cols: J Y C X V P F G N W
nelal: [173 103 125 111 178  80 132 142  88 108]
radun: [116 124 137 124 106 167 163 168 114 113]
levon: [112 172 136  86 135 103 135 106 157 103]
Pepap: [ 97 158 142  98 119 151 173 163 179 179]
fivog: [146 122  85 146 109  78 164 149  84 156]
dokig: [146 122  85 146 109  78 164 149 120  93]
vota: [ 88 116 107  96 102 140 130  80  86 158]
col: [111 124  86  98 146]  X
col: [135 173]  F
both nelal levon:   [103]

cols: K M A U
dev: [116 122 130 118]
zel: [ 91 125 132  99]
Nim: [140 122 131 136]
vidar: [133 122 129 131]
Gura: [100 123 130 107]
gif: [ 87 131 115 100]
kuzib: [151 131 132 142]
dop: [ 73 131 118  87]
both Nim kuzib:   [131]
col: [122 123 131 131]  M
col: [140 133 100  87 151  73]  K
col: [122 122 123 131]  M
col: [130 115 132]  A

cols: R T E H L B S D Z
Votip: [137 113 111 125  94 126 151 185 112]
ziko: [129 115 105 114  92 130 158 181 128]
sazuk: [173 107 129 108 137 111 147 107  87]
vetig: [137 113 111 134  94 126 140 125  79]
both sazuk ziko:   [129]
col: [94 92]  L
col: [111 105]  E
col: [173 137]  R
both ziko sazuk:   [129]

cols: rovom sopo Zuz sopuf rimu kur kura nek miko lem
domu: [149 160 144 188  94 145 117 146 138 164]
roru: [103 101 139  91 122 150 138 128 169 115]
limi: [160 112 119 151 134 103 157 118  74 156]
Fupa: [145 158 103 169 164 113  99 139 117 172]
nat: [103 101 139  91 122 150 138 128 169  89]
dided: [154 142 120 130 113  92 158 115  72 145]
col: [117 169  72]  miko
col: [188  91 151]  sopuf
col: [ 74 117]  miko

cols: Retu Mur rebo Ginev
sunal: [135 118 145 130]
Fuv: [145 144 118 117]
nopu: [135 118  78  90]
sile: [144 143 130 130]
col: [130 117  90]  Ginev
col: [117  90 130]  Ginev
both sile sunal:   [130]
both sile Fuv:   [144]
col: [135 145]  Retu

cols: Fibub givo rol mobos dira gove Geze
zodo: [150 152 150 121 162 118 109]
navok: [141 134 118 141 123  86  58]
nel: [108 108 118 141 123 132 178]
zal: [132 119  96 108 138 130 148]
both nel zodo:   [118]
which: [108 108 118 141 123 132 178]  nel
both zodo nel:   [118]
col: [134 108 119]  givo
both navok zodo:   [118]

cols: paged vorad rugu mun pufi Zipav
foti: [128 128 128 114 182 113]
Fezad: [128 123 128 120 128 151]
bep: [181 133 128 107 169 144]
vuvin: [129 122 144 121 182 127]
both foti bep:   [128]
both foti Fezad:   [128]
col: [128 169 182]  pufi
both bep vuvin:   [144]
which: [128 123 128 120 128 151]  Fezad
both Fezad bep:   [128]
both vuvin foti:   [182]

cols: Fafab guger Dur pelef soze Lok
Babo: [122 124 138 137 164 161]
nelin: [123 184 122 120 138 122]
mef: [103 134  78 124 142 127]
both Babo mef:   [124]
col: [122 127]  Lok
which: [122 124 138 137 164 161]  Babo
col: [164 138]  soze
col: [137 120]  pelef
both mef Babo:   [124]

cols: gidu Bozar buses dure fumak
lub: [142 134 146 144  91]
pudu: [144 169 174 145  89]
Tur: [104  91  63  84 137]
semun: [104  91  63  84 128]
Peko: [142 134 146 144 126]
col: [63 63]  buses
col: [134 169  91  91]  Bozar

cols: Kul fima sebe kovun guf zarov beve
bubab: [169 104 130 132 141 145  92]
Bilir: [152 134 134 118 139 125 103]
Rasu: [152  98 134 118 139 125 103]
Vin: [168  92 144 118 147 133 100]
tuv: [158  77 133 123 137 140 103]
Savid: [169 104  93 129 141 145  92]
zuf: [160  76 130 126 134 133  81]
fofe: [152 104 144  92 144 125  73]
vege: [152  98 134 124 139 125 103]
col: [139 139]  guf
both Vin bubab:   [92]
which: [152 104 144  92 144 125  73]  fofe

cols: Leda Par Nud Pano Veb kug konal Digem
Vumu: [134 123 140 154 130 142 154 132]
zabez: [ 96  95 118 112 119 111 102 116]
vedub: [ 85  81  98 113 107  98  98  95]
kebu: [ 95 116  72  81 109  76  82  66]
Sor: [ 95 116  72  81 109  76 155 139]
femiv: [148 129  72  67 117  69  80  68]
Kidan: [151 114  89 121 102  94 161  83]
col: [102  98]  konal
both Sor femiv:   [72]

cols: tumu lise rem Ren Bogeb Mev lod Fotom
Tok: [ 95  93  89 105 173 111  93 135]
mubed: [101 123 160 132 149 182 123 148]
Vopo: [108 150 142 191 166 124 107 134]
tar: [128 119  84 164 118 132  94  83]
zibaf: [ 95 174  89 105 194 130  93 135]
Daba: [119 139 141 173 147 107 139 134]
both tar Daba:   [119]
both Daba Tok:   [173]
both mubed tar:   [132]
col: [105 132 191]  Ren
both Daba tar:   [119]

cols: sov peba Nalo govev
dege: [149  89 129 129]
galid: [ 78 140 122 128]
Bavel: [ 83 132 123 130]
niro: [109 139 127 127]
Kotid: [ 65 135 120 130]
col: [128 130]  govev
col: [122 123]  Nalo

cols: dis mis bonir dunos
safef: [147 128 182 142]
Vil: [171 148 102 134]
rozel: [150 147  86 114]
both rozel safef:   [147]
col: [102  86]  bonir

cols: Dazuf nade lubaf ris ner
Pivir: [100 137 129 140 141]
Tizu: [151  86 136 140 123]
suni: [119  99 148 151 136]
Fari: [ 99  77 139 139 137]
dazo: [140 153 120 114 118]
fovo: [151  86 129 140 141]
kasas: [120  98 158 120 131]
both Fari suni:   [99]
both Pivir Tizu:   [140]
both Fari Pivir:   [137]
col: [100 151]  Dazuf

cols: bopa Renab latef vuz rire bilas
dono: [141 136 135 110 144  90]
mirag: [100  75 179  78 106 124]
Fod: [159 144 119 144  97 136]
tezu: [106 131 118 134 174 136]
dini: [118  78 174 101  91 124]
which: [106 131 118 134 174 136]  tezu
both Fod tezu:   [136]
col: [144 106  97 174]  rire
col: [144 106  97]  rire
which: [141 136 135 110 144  90]  dono
which: [118  78 174 101  91 124]  dini

cols: Zumis duzib kud bas vove peto
lifif: [155 130 105 155 123 131]
tume: [150 140 147 189 125 132]
pup: [155  95 108 116 129 123]
vanam: [120 110 118 122 125 125]
vuv: [119 153 131 147 123 121]
dedo: [122 158 104 132 133 132]
satun: [175 112 134 133 124 127]
Nesum: [175 112 140 186 124 126]
nul: [163 132  86 134 132 127]
foz: [114 128 189 161 134 123]
tun: [154 132  69 127 137 121]
both dedo satun:   [133]
col: [125 121 132 127 126 127]  peto

cols: nuro gam sof bibo roku fetik Sepak namor Tarat
Sed: [122 117 139 138 161 149 159 101 178]
Mumor: [138 133 130 141 139 147 145 121 125]
kide: [121 119 142 130 140 159 147 115 122]
col: [141 130]  bibo
col: [159 145]  Sepak
which: [122 117 139 138 161 149 159 101 178]  Sed
which: [121 119 142 130 140 159 147 115 122]  kide
which: [138 133 130 141 139 147 145 121 125]  Mumor

cols: virul nemi lago mul pusuv
duse: [112 159 149 153 158]
Vofi: [ 93 162 105 165 106]
bezo: [176  59 162 116 187]
zef: [168 116  65 173  64]
col: [159 162]  nemi
col: [162  59]  nemi
both zef bezo:   [116]
col: [105 162  65]  lago
both Vofi bezo:   [162]

cols: nuku bonav nedi guv lasu dako kam Ranid
todap: [142 148 158 166 118 114  93 125]
zev: [160 164 130 163 134 139 115 137]
semag: [172 124 137 129 125 169 146 164]
mize: [ 91 143 132 140 131  63 111  93]
mim: [114 130 143 161 137 163 101 130]
nuti: [109 152 157 160 122 118 107 127]
both mim mize:   [143]
col: [160 172  91 114 109]  nuku
both mim todap:   [114]

